Named moves, each a turn or a mirror, and the order they were made in; the first pair answered
move Z:
[-1.11 -1.83 -1.83  3.27 -1.63 -1.60 -3.05  0.07  2.11 -1.27  1.35 -0.77
 -1.99  1.26  0.42 -2.73] => [-2.85 -0.91 -2.83  1.77 -0.16  0.62 -2.47  0.45  4.35 -0.24  0.37 -3.07
 -0.74 -0.44 -0.14 -0.63]
[-1.93  0.26 -1.58  0.88  0.42  1.54  1.27  0.35  3.01 -0.34  2.24 -1.17
  0.08 -0.28  2.01 -0.20] => [-0.57 -0.50 -0.77  2.16 -0.76 -0.24  0.75  0.09  1.25 -1.13  3.03  0.58
 -0.78  1.14  2.45 -1.93]
[-1.24 -0.62 -1.23  2.94 -1.43 -1.54 -1.27 -0.81 -0.70 -0.77  1.09 -1.46
 -0.57  1.00 -0.78 -0.28] => [-2.42  0.00 -1.78  1.94 -0.51 -0.18 -0.83 -0.57  0.67 -0.06  0.51 -2.85
  0.17 -0.10 -1.13  1.03]
[ 1.07 -1.05  3.04 -0.47  2.42 -2.09  3.38 -0.55 -0.27 -0.50  2.69  0.13
  0.60  2.30  0.54 -1.00] => [-0.37 -0.37  2.24 -1.73  3.54 -0.28  3.98 -0.25  1.41  0.30  1.93 -1.59
  1.62  1.02  0.11  0.69]
move N:
[-0.34 -0.02  0.02  0.85 -1.52 -3.32 -2.42  0.13 -0.21 -1.02  1.71  0.73
 -1.01  1.15 -1.16 -2.22] => [-0.58 -0.94 -1.62  2.52  1.25  0.84  2.28 -0.38  0.56  1.12 -0.86 -2.81
  1.13  0.47  1.61  0.59]
[-1.91 -0.24 -0.68  0.88  2.14 -1.21  2.17 -0.25  1.27  0.76  1.76 -2.58
  0.68  0.33  0.45 -0.41] => [-1.85  0.16  0.05  0.13  0.85 -3.10 -0.04  0.00  0.86 -0.24  2.97 -0.92
 -0.31  0.66 -0.81 -1.73]
[-0.69  1.04  2.70 -2.48 -1.16 -0.42 -0.47  1.33 -1.32  0.12  0.96  2.66
 -0.44 -1.12 -1.60  0.70] => [-0.80  0.49  1.62 -1.26  0.61  2.41  2.71  0.99 -0.76  1.51 -0.78  0.21
  1.06 -1.48  0.22  2.59]
[-0.17 -2.66 -1.04  3.10  0.40 -1.22  1.85 -0.50  0.51 -0.28  1.76 -1.44
 -0.11  1.71  1.22 -1.42] => [-0.22 -2.46 -0.67  2.67 -0.24 -2.31  0.66 -0.34  0.28 -0.90  2.41 -0.51
 -0.65  1.86  0.47 -2.17]
move K:
[ 0.51  0.65  1.28 -1.91  0.89  1.91  1.80 -0.29 -1.24  1.35 -1.74  1.28
  0.62 -0.49  1.12  2.19] => [-1.15  1.56  0.09 -2.89  0.46  1.96 -0.30  0.28  0.90  1.10 -1.58  0.45
  0.49 -1.67 -0.56  2.11]
[ 0.22  0.77 -0.95  0.05 -1.60 -0.27 -4.01  0.18  0.85 -0.60 -0.19  0.84
 -1.16 -0.32 -1.33 -0.71] => [ 2.72 -0.75  0.47  1.97 -0.74  0.32 -0.29 -0.66 -2.17  0.08 -0.74  1.60
 -0.55  1.32  1.48 -0.32]
[ 1.67 -0.76 -0.10  1.45 -1.85 -1.80 -1.12 -0.53 -1.81 -0.89  0.54  1.84
 -0.94  1.71  0.17 -1.61] => [ 0.59 -1.07 -2.91  3.17 -1.08  0.68 -0.39 -0.52  0.43 -0.11 -1.35 -1.43
 -0.28  0.66  1.05 -0.50]
move S:
[ 2.44 -0.62  1.41  1.86  4.44  0.21  4.03 -0.97 -1.41  1.21  0.28  0.42
  0.45  0.38  0.97  0.07] => [ 2.45 -0.75  2.30  1.50  3.90 -1.72  2.98 -0.93 -1.97  0.39  1.71  1.60
 -0.21  1.06  0.16 -1.14]
[-0.46 -0.47  1.23 -0.47  3.11  0.39  3.07  0.73  0.36  0.84  1.85 -0.69
  1.32  2.37  0.64  0.49] => [-0.06 -0.42  1.58 -0.52  2.93  0.10  3.05  0.59 -0.13  0.75  1.95 -0.16
  1.25  2.56  0.76  0.28]
[-3.07 -0.68  0.02 -0.12  0.56 -0.13 -2.15  0.25  2.90 -0.12  0.71 -2.50
 -0.05  0.12 -2.16 -0.64] => [-2.00 -0.49 -0.45  0.25  0.99  2.81 -0.29 -0.05  2.40  0.85 -1.76 -3.03
  0.88 -0.59 -0.60  1.29]
[ 0.52 -1.16 -1.04  2.22  0.59  0.84  1.82 -0.58 -0.14  0.25 -0.59 -0.74
  0.52  1.26  1.35 -0.49] => [ 1.21 -1.14 -0.22  1.98  0.25  0.34  1.74 -0.62 -1.07  0.05 -0.29  0.39
  0.21  1.70  1.40 -0.76]

(two moves a pair)
[ 0.25 -1.54 -1.24  1.73  0.25  1.46  2.25  0.16 -0.29  0.55 -1.15 -1.16
 -0.08 -1.38  2.21  1.95] => [-1.89  0.56 -0.93 -1.74 -0.37  0.60 -1.07  1.14  1.74 -0.02 -0.09 -0.57
 -0.50 -2.96 -0.93  2.08] : N, Z
[ 2.41 -0.42  3.56 -2.76 -1.49  1.85 -0.42 -0.50 -3.43  0.29 -1.10  1.64
  0.85 -0.32 -0.13  0.91] => [ 0.57  0.73  2.51 -4.14 -2.05  1.50 -3.01  0.15 -1.26 -0.17 -0.78  0.95
  0.47 -1.57 -2.06  0.73] : K, K
[-2.35  0.62 -1.23 -0.43  1.39  2.46  0.62  0.46  1.88  0.88 -1.36 -2.21
  0.91 -2.28 -0.10  1.93] => [ 0.60  1.57  2.04 -2.20 -1.63 -0.22 -2.24  0.57 -1.55 -0.82 -0.11  3.30
 -0.86 -1.23 -1.26  0.21] : S, N
[-1.92  0.76 -1.53 -0.08 -0.72  1.68 -1.24  0.59  1.45  0.34 -0.06 -0.66
 -0.21 -1.33 -0.68  0.84] => [-0.61 -0.36 -1.25  1.49 -0.08  2.47  1.25  0.06  0.01  0.91 -0.80 -0.76
  0.17 -0.48  1.29  1.20] : K, K
[-2.00  1.06  0.44 -0.51  1.41 -0.52 -1.10  0.02  1.68  0.69  3.03  0.16
  0.22  0.61 -0.23 -0.42] => [-2.17  0.81 -0.51  0.22  1.62  0.34 -0.68  0.01  2.38  1.00  2.26 -0.79
  0.42  0.39  0.19 -0.13] : Z, S
[ 4.14  0.33  1.04 -0.66 -1.59  0.87 -0.98 -0.38 -3.26 -0.31 -1.52  4.29
 -0.60 -0.02  1.70  0.45] => [-1.60  2.08 -0.99 -4.07  1.06  1.84 -2.07  0.75  2.50  0.58 -0.56 -0.29
  0.81 -3.01 -1.55  2.22] : S, Z
[-0.67 -0.81  1.39 -0.55  0.45 -0.74  1.49  0.07 -0.21  0.23  0.26 -0.59
  0.07  1.42  1.43 -0.08] => [-1.95 -0.50  0.17 -0.66  0.47 -0.51  0.52  0.31  1.39  0.17  0.09 -1.76
 -0.04  0.75  0.67 -0.11] : S, K
[-2.12  2.68 -2.94  2.00 -0.30 -0.20 -2.66  0.14  1.58 -0.87 -1.80 -0.35
  1.40 -2.11 -3.05 -1.92] => [-1.11  1.09 -0.04  2.30  0.03 -3.77 -1.40 -0.37 -1.19 -1.58  1.49  1.83
  0.94  0.49 -2.70 -3.99] : K, S
[-0.80 -1.33 -0.82  1.71  1.62 -0.55  2.40 -0.81 -0.06 -0.58  0.47 -1.30
  0.51  0.70  2.23 -2.06] => [-0.19 -0.70  0.24  0.75  0.10 -2.38  0.29 -0.60 -0.93 -1.66  1.42  0.98
 -0.53  1.03  1.12 -3.33] : S, N
[-1.18 -2.61  1.01 -1.38  0.20 -4.69 -1.79  0.53  1.29 -1.74  4.19 -0.59
 -2.76  1.24 -2.39 -3.25] => [-3.63 -1.63 -0.66 -2.93  2.94 -0.54  0.56  0.94  4.39  0.28  2.09 -4.62
 -0.49 -1.23 -2.28  0.31] : Z, N
[ 0.05 -2.62  2.31  0.20  1.42 -1.51  1.21 -1.21 -0.82 -0.56  1.27 -2.49
  0.88  1.09 -0.77  1.19] => [ 0.01 -2.45  2.16 -0.01  1.65 -0.95  1.55 -1.13 -0.62 -0.32  0.85 -2.79
  1.01  0.84 -0.77  1.74] : Z, S
[-1.76  1.95  3.07 -5.05  2.58 -1.36  0.77  0.17  0.30  0.12  2.51  1.82
 -0.02 -0.28 -3.43  0.33] => [ 1.42 -0.37  3.64 -1.19  1.81 -2.74  2.58 -0.85 -3.02 -0.48  2.69  3.50
 -0.82  2.46 -0.77 -1.55] : N, Z
[ 0.46 -1.13  3.27 -1.67 -0.66 -3.00 -0.03  0.60 -2.25  0.18  2.82  2.51
 -0.15  1.62 -0.83 -0.44] => [-3.27 -0.92  0.74 -2.14  0.72 -2.62 -0.95  1.14  1.77  0.53  3.28 -1.26
  0.39  0.17 -2.30 -0.13] : S, Z
[ 1.08 -0.84 -1.62  0.17 -0.16  3.42  0.70 -0.56  0.17  1.01 -1.87 -0.61
  0.11  0.98  1.55  0.33] => [-0.08  0.00 -2.22 -0.84 -1.62  1.70 -2.94  0.06  1.63 -0.15 -0.83 -0.08
 -1.06  0.36 -0.77 -0.99] : Z, K
[-1.07 -0.89 -0.30  0.63 -0.34 -0.72 -0.40  0.67  0.38 -0.14  2.22  0.42
  0.30  0.78  0.11 -0.44] => [-1.21 -1.01 -0.76  0.91  0.34  0.36  0.60  0.59  0.60  0.45  1.52 -0.52
  0.80  0.42  0.68  0.35] : K, Z
[-1.28  1.85  1.18 -3.57 -1.18  0.19 -0.75  1.58  2.84  0.00  1.54  1.51
 -0.13  0.34 -1.98 -0.28] => [ 0.46  1.41  1.60 -2.78  0.05  3.12  2.74  1.07  1.32  1.39 -0.60  1.03
  1.16  0.36  0.47  1.83] : N, S
[-2.83  0.74 -1.46 -2.94 -0.28 -1.51 -0.55  0.25  4.18 -1.06  1.34  0.08
  1.06 -2.19 -1.85  0.55] => [ 0.36 -0.31  2.55 -2.97  0.10 -2.69  2.68 -0.50 -0.61 -1.01  2.51  3.42
  1.34  0.22  0.19  0.45] : N, K
[ 0.86 -2.31  0.79  3.09  0.61 -1.75 -0.35  0.43  0.66 -2.69  1.88 -2.50
 -0.28  1.94 -0.04 -1.93] => [ 1.10 -1.08  0.46  1.66  2.08  2.69  2.13  0.50  1.14 -0.96 -1.12 -3.93
  1.47  0.10  0.99  1.58] : Z, S
[-1.49  0.16 -1.57  0.13  0.98  0.43 -0.81  0.60  3.00 -0.76  0.68 -2.55
  1.47 -0.76 -0.85 -0.86] => [-1.14 -0.37  0.47 -0.54  1.08 -1.91 -0.46  0.54  1.43 -1.33  2.95 -0.84
  1.14  0.56 -1.18 -2.05] : K, S
[-1.99 -0.81 -0.44  0.90  1.73 -0.41  1.61 -0.42  0.93 -0.04  0.78 -1.27
  0.90  0.29  0.66 -3.00] => [-2.61 -0.32 -0.79  0.23  1.84  0.26  1.27 -0.18  1.74  0.04  0.36 -1.73
  1.11 -0.40  0.17 -2.31] : K, S
[-2.15  0.53 -0.31 -0.16 -1.11 -0.11 -0.92  1.59  1.08 -1.40  0.44 -1.38
 -0.29  2.08  0.35 -0.10] => [-1.41 -0.10 -0.09  0.80 -1.35 -0.45 -0.38  1.32  0.22 -1.43  0.46 -1.00
 -0.49  2.77  1.03 -0.62] : N, Z
[ 1.74 -1.19 -3.21  1.80 -1.39  0.04 -2.20  0.28  0.58  0.04 -1.05  0.71
  0.47  0.37  0.52 -1.41] => [ 2.36 -1.22 -2.94  1.90 -1.23  0.56 -1.46  0.13 -0.04  0.25 -1.58  0.82
  0.64  0.50  1.17 -1.01] : N, S
[ 2.45  0.59  0.01  1.50 -0.62  1.24  1.58  0.31 -0.36  2.40 -2.30 -1.05
 -0.09  0.63  1.26  2.32] => [ 1.47  1.62  0.32 -0.28 -2.67 -1.69 -2.93  0.93  0.48  0.81 -0.29  0.86
 -1.74  0.30 -1.66  0.24] : K, Z
[ 0.25  1.77  0.89 -2.65  0.28  2.88 -0.21  0.23  0.04  0.42 -1.86  0.39
  0.70 -1.71  0.11  2.74] => [ 2.36  0.02  1.22  0.25 -0.10  2.33  1.46 -0.48 -2.19  0.22 -2.03  1.09
  0.36  0.12  2.30  1.62] : Z, N
[-1.16 -1.15 -2.70  2.85 -1.18  0.26 -2.46  0.92  1.33 -0.53 -1.72  0.22
  0.19 -1.13  1.22 -1.53] => [-0.02 -1.79 -1.43  3.10  0.43  1.61  1.13  0.38 -0.38  0.62 -2.24  0.11
  1.36 -0.60  3.12  0.00] : K, N
[-1.95 -0.58 -0.28  0.08  2.28  2.65  2.52  0.12  0.47  1.78 -0.73 -0.52
  0.98 -1.83 -0.12  1.94] => [ 0.30 -1.98  0.54  2.26  1.37  1.47  3.26 -0.58 -2.06  1.23 -0.54  1.18
  0.31  0.09  1.48  0.46] : N, K
[-0.96 -0.89 -0.24  1.12  1.77 -1.13  1.04 -0.77  0.06 -0.26  1.79 -1.00
  0.22  0.82  0.28 -0.91] => [-1.58 -0.30  0.06  0.04  1.56 -1.52  0.09 -0.44  0.54 -0.53  2.25 -0.72
  0.04  0.38 -0.72 -0.87] : Z, K
[ 0.80 -0.05 -1.54  2.39 -1.08  1.54  0.11 -0.44  0.12  0.36 -1.48 -0.96
 -0.09  0.00  1.61 -0.19] => [ 1.91 -0.29  0.28  1.89 -1.34  0.38  0.46 -0.62 -1.60  0.03 -0.52  0.92
 -0.36  0.92  1.68 -0.71] : K, K
[-0.57  0.96 -1.10  0.57 -0.99  2.58 -0.24  0.74 -0.43 -0.64 -1.37  0.17
 -1.01 -0.32  2.36 -0.27] => [-0.83  1.20 -0.86 -0.14 -0.50  2.92  0.15  0.84 -0.32 -0.46 -1.40 -0.03
 -0.66 -0.65  2.21  0.27] : K, N
[ 1.01  0.88  1.82 -2.63 -1.02  2.82  0.23 -0.93 -2.53 -0.67 -2.06  1.38
  2.25 -1.43 -1.86  1.45] => [ 0.54  0.14 -0.68 -0.23 -0.82  4.23  0.50 -1.09 -1.05 -0.42 -3.44 -0.92
  2.31 -1.65 -0.77  1.63] : Z, K
[-2.68  0.50 -0.02 -2.10  0.44 -2.40 -1.76  0.44  1.59 -0.47  2.48 -0.20
 -0.02  0.48 -1.74 -0.62] => [-2.43 -0.34 -1.12 -0.47  2.42  0.50  1.83 -0.03  1.82  1.03  0.53 -2.66
  1.55  0.28  0.45  1.35] : Z, N
[-1.46 -0.87  0.32 -0.33  0.24 -1.56  0.87  0.90  1.46 -0.36  1.44 -0.79
  0.82  1.29 -0.45 -0.57] => [-1.14 -0.96  0.72 -0.36  0.42 -1.56  1.26  0.73  1.04 -0.35  1.52 -0.51
  0.96  1.57 -0.26 -0.47] : N, K
[-1.71  0.10 -0.50  0.85  0.10 -2.71 -1.15  0.06  1.52 -0.85  1.58 -1.06
  0.20  0.46 -1.27 -2.28] => [-2.32  0.20 -1.18  0.78  1.20 -0.91  0.28 -0.01  2.41  0.02  0.62 -2.70
  1.21 -0.28 -0.76 -0.82] : Z, N
[ 1.32  1.47  1.35 -2.71  0.65  3.89  2.29 -0.19 -3.07  1.03 -0.91  0.04
  2.15  1.18 -1.10  0.99] => [ 0.90  2.45  1.01 -3.67 -0.28  3.85  0.36  0.18 -2.23  0.67 -1.19  0.42
  1.81  0.35 -2.19  1.05] : K, S
[ 3.35 -0.79  0.16  2.18  0.34 -0.38 -0.04 -0.89 -0.13 -0.80  0.29  0.71
 -2.83  0.71 -0.01 -0.82] => [ 0.52  0.18 -1.33  0.59  1.95  1.15 -0.12 -0.39  3.13  0.06 -0.06 -2.24
 -1.76 -1.18 -1.24  0.78] : S, Z
[ 0.45 -1.18 -0.65 -0.12  0.37 -1.08  0.65 -0.42 -0.71  0.50  1.09  0.70
 -0.90  0.57  0.70 -1.18] => [-0.45 -1.24 -1.49  0.06  0.64 -0.99  0.27 -0.34  0.38  0.53  1.10 -0.34
 -0.77  0.33  0.34 -1.20] : S, K
[ 0.61 -1.03  0.22  2.13 -0.67 -1.53 -0.31 -0.57 -0.91 -0.79  1.18  0.74
 -0.79  1.17  0.06 -1.39] => [ 0.88 -1.39  0.05  2.61  0.15 -0.38  1.38 -0.88 -1.05  0.00  0.45 -0.13
 -0.15  1.18  0.98 -0.56] : N, S
[ 2.04 -0.73 -0.58  3.02 -1.34 -1.00 -0.49 -0.30 -2.11 -0.87 -0.47  2.00
 -0.99  1.37  0.37 -1.78] => [ 1.22 -0.18 -2.84  3.49 -1.18  1.39 -0.63 -0.15 -0.06 -0.29 -2.48 -0.23
 -0.41 -0.09  0.46 -0.54] : K, S
[ 0.18 -1.58  2.40 -1.00  0.67  0.14  1.24 -1.51 -0.30 -0.58  1.22  1.18
  0.44  1.26  0.95 -0.18] => [ 0.11 -1.16  0.67 -0.45  0.74  2.64  1.47 -1.52  0.88  0.09 -0.96 -0.30
  0.91  0.08  1.53  1.10] : K, S
[ 2.97  0.70 -0.50  0.97 -3.01  0.63 -3.37 -0.11 -2.52 -1.38 -3.41  3.34
 -1.09  0.03  1.71 -1.26] => [ 3.39  0.07  0.47  1.33 -2.40  0.04 -2.11 -0.39 -3.55 -1.26 -2.74  3.61
 -0.78  0.86  2.32 -1.46] : N, S
[ 2.93  1.90 -2.11  1.52 -2.64 -0.22 -2.32 -0.34 -0.35 -0.94 -0.96  0.36
 -0.57 -0.09  0.16 -2.13] => [ 3.93  1.47 -1.48  2.10 -1.93  0.79 -0.36 -0.70 -1.52 -0.31 -1.65  0.35
  0.04  0.30  1.40 -1.28] : N, S
[-1.48 -0.02 -1.40  1.89 -0.61  0.14 -1.32  1.52  1.48 -0.67  1.07 -1.09
 -0.24 -0.77 -0.14 -2.14] => [-1.22 -0.69 -0.48  1.96 -0.27 -0.86 -0.55  1.39  0.57 -0.70  2.23 -0.54
 -0.21  0.04  0.08 -2.68] : K, S
[ 0.39  0.22  1.41  0.30 -0.87 -0.29 -0.27 -0.03 -1.56 -0.51 -0.68  1.29
 -0.60  0.09  0.82  0.65] => [-0.68  0.99  1.31 -1.18 -0.28  0.47 -0.35  0.33 -0.52 -0.02 -0.79  0.59
 -0.16 -0.87  0.11  1.63] : Z, K
[ 0.57  1.13  0.95  0.46 -0.26  0.97 -1.72  0.14 -1.36 -0.30 -2.64  2.41
  0.40 -0.90 -0.24  0.91] => [ 0.20  1.13  1.35 -0.01 -0.44 -0.10 -2.39  0.30 -1.19 -0.62 -1.80  2.84
  0.12 -0.67 -0.86  0.33] : Z, S
[ 0.36  1.71 -0.86 -1.21 -0.70  3.52 -0.89  1.16  3.13 -0.12 -3.44 -1.36
 -0.70 -1.59 -1.23  1.82] => [ 2.44  0.40  0.13  0.57  0.00  3.99  2.21  0.44  0.67  0.48 -3.90 -0.84
 -0.13 -0.19  1.22  2.13] : K, K
[ 0.59 -0.21 -0.12  0.69  1.47  1.23  1.41 -0.36 -0.38  1.17 -0.63 -1.54
 -0.15  0.68  1.32  1.20] => [-0.92  0.70 -1.38 -0.08  0.23  0.17 -1.82  0.19  1.66  0.27  0.03 -1.76
 -1.08 -0.22 -0.79  0.26] : Z, K
[ 1.93 -1.51  0.44  0.89 -1.41  0.54 -2.74 -1.01 -0.36  1.24 -1.29  2.62
 -0.39  2.36  1.25 -0.43] => [ 1.54 -0.37  0.90 -1.18 -0.44  2.55 -1.73 -0.84  0.15  2.23 -2.43  2.20
  0.64  1.02  1.09  1.70] : Z, S
[ 0.90 -2.35  1.11  1.51  0.35 -2.25  0.69 -0.09 -1.61 -0.33  1.23  1.06
 -0.35  1.95  0.84 -1.99] => [-1.69 -0.08  0.92 -2.18  0.28 -2.16 -2.03  0.97  0.95 -0.47  1.82  0.64
 -0.15 -0.28 -2.23 -1.10] : Z, N
[-0.69 -0.77 -2.24  1.68 -0.15  1.64 -0.64  0.09  1.65  0.12 -1.37 -2.24
  0.18 -1.16 -0.37 -0.53] => [ 1.35 -0.09 -0.12  0.45 -2.20  0.01 -2.54  0.16 -0.67 -0.92 -0.89  1.53
 -1.07 -0.55 -1.14 -1.58] : S, N
[-1.93 -1.51 -0.02  0.59 -0.60  0.35  3.49  0.59  0.59  1.59  2.29 -3.56
  0.00 -1.74 -0.27  2.95] => [-0.64 -1.97  1.77  0.51 -0.64 -0.50  4.46  0.22 -1.52  1.46  2.87 -1.84
 -0.12 -0.63  0.30  2.58] : K, K
[ 2.36  0.83  2.42  0.48 -0.83 -4.38 -1.89 -1.59 -3.25 -0.82  0.76  3.33
 -2.01  1.21  0.80 -1.49] => [ 0.26  3.35  1.86 -3.48  2.10  1.48  0.75 -0.98 -0.54  1.93 -2.53  0.19
  0.88 -2.49  0.57  4.01] : Z, S
[-0.30 -2.06 -1.25  2.54  0.98  0.01  1.67 -0.30 -0.90 -0.24  0.13 -1.25
 -0.77  0.96  1.96 -0.74] => [-2.43 -0.90 -2.36  0.98  1.21  0.53  0.02  0.31  1.57 -0.21 -0.02 -2.53
 -0.54 -0.63  0.19 -0.14] : K, N
